In the data rows, the value 128 means zero.
Some points, each followed by its number:
[102 209  91 161 103 162  95 101 143 142 173 166 149 111  41 168  52 153  73 132  81 128 145 198] 0
[114 170  84 130 172 246 117 181 189 165 123 163 173  87  59  96 183 141 116 143 123 117 108 206] 1
[102 168 170 144  84 216 120 116  81 113  83  88 111  87  90 111  88 117 148 145  61 102 150 150] 2
[110 181 109  95 127 244  96 204 195 142  74 129 133  98 118  77 188 139 137 128 132 116 100 170] 3
[143 137 128 119 196 150 143 139 176 157 182 129 145 122 114 180 140  93  97 153 121 121  64  52] 4
[106  80 145 121 134 150 164 143 147 178  81 113 151 137 106 159 199 115 109 138 105 108  67  76] 5
[104 100 117 138 105  64 137 202 128 160  92  76 188 122 128 105 167 118 173 113  93 114 129 146] 6
[137 242 129 161 143 170 132  92 127 103 199 166 219  78  42 153   7 137 125 116 162  91 133 211] 7
[112 112  99 119 129  63 178 237 223 199 131 149 120 173 124 189 219 124  96  83 105 166  39  65] 8
[114 123 149 114 116 108 116 132 119 120 122 133  92 126 125  91 147 138 148 106 128 109 118 135] 9
[125 177  97 175 153 144 148  57  85  90 145 135 213  86 149  90  96 108 152 114 195 114 235 222] 10
[111 127  73 137 114  58 117  63  78 136 163 178 170 140 113 129  57 138 117  79 150 104 180 133] 11
[122 100 140 132  95 182 143 158 125 152 100 122  91 162  80 167  96 136 131 136  49 145  89 110] 12
[135   9 122  90 142   4 144  76  95 129 153 138  53 187 208 118 128 119 143  74 157 131 116  20] 13
[126 133 181 117  71 133  30 240 146 128 132 134 123 148  99 144 138 182 172 114  44  93 111 113] 14
[ 99  68 151 129  75  47  82 209 123 163  97  70 160 151 115 139 167 143 166 115  27  99 113  90] 15
[182 239 162 131 102 142 198 180 121  61 112 169 112 122  83  83  55 173 154 107 207 187 137 255] 16
[212  86 185 104 116 163  65 135  95  68 118 105  94 155 189 142  93 151 141 217 117 159 165  66] 17
[ 77  43   3 138 157   0 192  67 128 197 159 191 255 174 147 135 158 120 130   6 185  96 157 117] 18
[118 177 160 135  93 141 238 157 169 145 114 148  78 152  74 195  92 124 103  78 128 162  22 134] 19
New points follow, each followed by the numbers of its five nearest points above, nearest first.
[180 219 156 131  99 136 194 179 127  76 111 173 114 127  89  93  76 173 146 105 198 188 130 245] 16 9 19 7 10
[144 138 160 136 134  65 192 169 129 126 132 156 109 135 107 116 145 133 143  87 167 157 110 154] 9 6 19 5 12
[147 122 106  85 132 178  90 243 192 116  81 123 169 127 156  40 203 165 190 121 179 130 121 184] 3 1 6 9 14
[113 154 143 131 104  79 154 103 135 104 148 135  96 131 165 148 114 127 125  74 160 130 117 130] 9 11 19 6 4
[128  22 113  95 142  18 153  69 100 144 158 147  43 187 191 135 120 114 127  73 153 129 104  15] 13 9 11 5 4
[113  58 120 115 166 150 106 126 146 169  86 120  82 149 194 148 252  86  89 165 129 130 112  15] 5 4 9 8 13
[142 129 100  70 140 185 101 247 216 130  83 141 157 127 158  52 214 163 174 111 181 131 102 167] 3 1 9 6 5
[123 175 155 130  95 119 246 181 182 146 115 145  94 155  80 184 100 132 118  63 143 162  28 153] 19 12 8 9 5
[141 141 150 147 139  72 202 119 108 113 134 145 116 127 120 107 137 125 141 100 176 149 132 173] 9 11 6 16 10
[109 170 134 135 105  87 142  94 141 109 156 148 100 127 162 140 114 128 118  71 161 123 130 138] 9 11 19 4 6
[161  88 188 149 123 150  71 161 108 102 122  69 146 130 151 159 138 122 162 208  80 128 150 107] 17 9 12 2 14
[124 152 151 192 109 106 195 179  84 124  84  64 182 103  84 118 114  97 182 149 133 135 133 225] 6 2 9 10 16
[113  60 121  97 139 148 104 109 139 165  94 134  57 154 191 161 238 102  74 153 117 131  97   4] 5 4 9 13 12
[138 135 155 155 135  70 210 104  96 109 136 141 104 128 127 116 132 118 135  98 171 156 123 161] 9 11 19 6 10
[202  92 178 111 125 173  57 127  90  67 118  93 105 150 185 135  90 139 145 212 122 153 185  69] 17 9 2 12 14
[138  55 160  87 132  44 122 111 134 111 186 157  27 179 166 140 114 146 153  70 146 131  75  70] 13 9 4 12 11
[130 121  98 130 164 242 117   0  64 109 109 155 171 101 120  90 109 123  98 178 152 101 220 146] 10 2 11 9 0
[140 164 161 148 128  89 183 132 106 101 134 142 105 116 106 111 124 139 132 106 173 144 129 194] 9 16 11 19 6
